Look-ups in named tables: a row name and a column name give one cell, copied from the table.

sofeki:
,vapa,bivipog,piduf
safozog,-67.77,-61.14,-73.82
riru,58.59,-48.05,55.47
kekog,56.43,-51.40,52.43
gemu,-46.87,-57.42,-65.21
giborak,56.43,-48.02,63.65
nop,19.70,45.08,45.53
linaf,-76.60,22.23,-79.70
lugos,12.46,48.28,34.38
gomuluv,12.95,34.21,38.34
besefop,-57.33,-48.56,-69.94
lam,-39.26,-62.07,-55.25
lan,-95.53,34.87,-80.88
ril,-86.83,24.41,-81.48

kekog, bivipog: -51.40
lam, piduf: -55.25
lam, bivipog: -62.07
linaf, bivipog: 22.23
lan, vapa: -95.53
lan, piduf: -80.88
Which row has the largest piduf? giborak

roz =
|  | sapadan | seliriv | safilu | kopo | limer |
|---|---|---|---|---|---|
| kiven | 162 | 167 | 164 | 157 | 165 |
| dufulov | 157 | 173 | 168 | 49 | 158 |
| kos | 170 | 174 | 162 | 144 | 162 |
| tok | 168 | 172 | 162 | 155 | 167 |
| fibiduk | 165 | 193 | 150 | 145 | 160 |
| rud | 158 | 169 | 174 | 19 | 179 |

sapadan of rud = 158
limer of kiven = 165
kopo of fibiduk = 145
kopo of rud = 19
kopo of dufulov = 49
seliriv of fibiduk = 193
limer of kos = 162
sapadan of dufulov = 157
limer of tok = 167
seliriv of rud = 169
kopo of kos = 144
safilu of fibiduk = 150
Which row has the largest limer? rud

mukiso.csv
,tilafo,fovebif,lukel,teg,ludin,rup,gurusuf
letas,3.597,7.736,4.156,3.987,4.339,2.614,3.826
zozul,2.297,5.228,5.073,1.770,3.253,5.167,2.770
nim,2.223,4.253,4.502,2.166,2.048,4.035,1.128
tezales,3.008,5.571,3.136,5.788,2.120,3.814,1.437
tiso,5.511,7.199,4.917,3.121,3.535,5.223,5.233
keko,1.830,4.002,4.232,4.240,6.846,5.927,4.125

What is the tilafo of tezales in mukiso?
3.008
What is the teg of keko in mukiso?
4.240
What is the ludin of tiso in mukiso?
3.535
What is the tilafo of keko in mukiso?
1.830
What is the fovebif of nim in mukiso?
4.253
What is the teg of tezales in mukiso?
5.788
What is the ludin of nim in mukiso?
2.048
What is the rup of letas in mukiso?
2.614
What is the tilafo of zozul in mukiso?
2.297
What is the ludin of tezales in mukiso?
2.120
What is the fovebif of keko in mukiso?
4.002
What is the lukel of zozul in mukiso?
5.073
What is the gurusuf of zozul in mukiso?
2.770
What is the gurusuf of keko in mukiso?
4.125
What is the tilafo of nim in mukiso?
2.223
What is the gurusuf of letas in mukiso?
3.826
What is the rup of nim in mukiso?
4.035
What is the teg of nim in mukiso?
2.166
What is the ludin of zozul in mukiso?
3.253
What is the rup of keko in mukiso?
5.927

zalako
|  | sezate | duzeteg | kaba | vadutig | kol | zigo | fuloga |
|---|---|---|---|---|---|---|---|
| giguzo | 1.4 | -5.6 | -0.9 | 0.9 | -0.1 | 3.7 | 0.7 |
| kozosaf | -2.9 | -2.8 | -2.2 | -6.2 | -4.7 | -6.0 | -2.4 |
| bogo | -0.9 | -6.0 | 8.3 | -5.4 | 4.7 | 0.7 | 5.3 |
| rakibop | 5.8 | -5.1 | 3.1 | -7.4 | 4.1 | -6.1 | -6.7 |
| gagi | -4.0 | -3.0 | 2.1 | 0.9 | 3.4 | -5.7 | 6.6 |
| tume | 6.7 | -1.8 | -2.2 | -8.0 | -3.4 | 0.4 | -3.3 |
| fimor | -1.4 | 6.3 | -6.9 | -7.2 | 1.6 | 0.1 | 0.7 |
| naro | 8.4 | 7.7 | -6.1 | -8.0 | -6.8 | 4.1 | -6.2 |
| bom | 0.2 | -4.2 | -4.0 | -2.7 | -1.6 | -1.2 | -5.7 |
| nup | 3.5 | 1.9 | 5.6 | -6.3 | -4.3 | -0.7 | 7.7 |
| mitoril | -1.8 | 4.0 | -5.3 | 8.6 | -5.6 | -3.4 | -5.0 |
| zurud | 6.1 | -3.6 | 8.7 | 5.1 | 8.8 | 4.2 | 1.5 |
| tori | 1.1 | 8.7 | 3.3 | -0.6 | 1.3 | 1.1 | 0.4 |
| lis | -5.2 | -2.9 | 7.5 | 8.1 | 5.6 | 8.9 | -3.7 |

What is the zigo of bogo in zalako?
0.7
What is the kaba of kozosaf in zalako?
-2.2
What is the kaba of giguzo in zalako?
-0.9
What is the fuloga of giguzo in zalako?
0.7
What is the vadutig of lis in zalako?
8.1
What is the fuloga of lis in zalako?
-3.7
What is the vadutig of mitoril in zalako?
8.6
What is the zigo of mitoril in zalako?
-3.4
What is the duzeteg of zurud in zalako?
-3.6
What is the sezate of naro in zalako?
8.4
What is the sezate of giguzo in zalako?
1.4
What is the kol of nup in zalako?
-4.3
What is the kaba of fimor in zalako?
-6.9
What is the duzeteg of mitoril in zalako?
4.0
What is the kaba of bom in zalako?
-4.0
What is the vadutig of tori in zalako?
-0.6
What is the fuloga of tume in zalako?
-3.3
What is the vadutig of bom in zalako?
-2.7
Which row has the largest sezate? naro

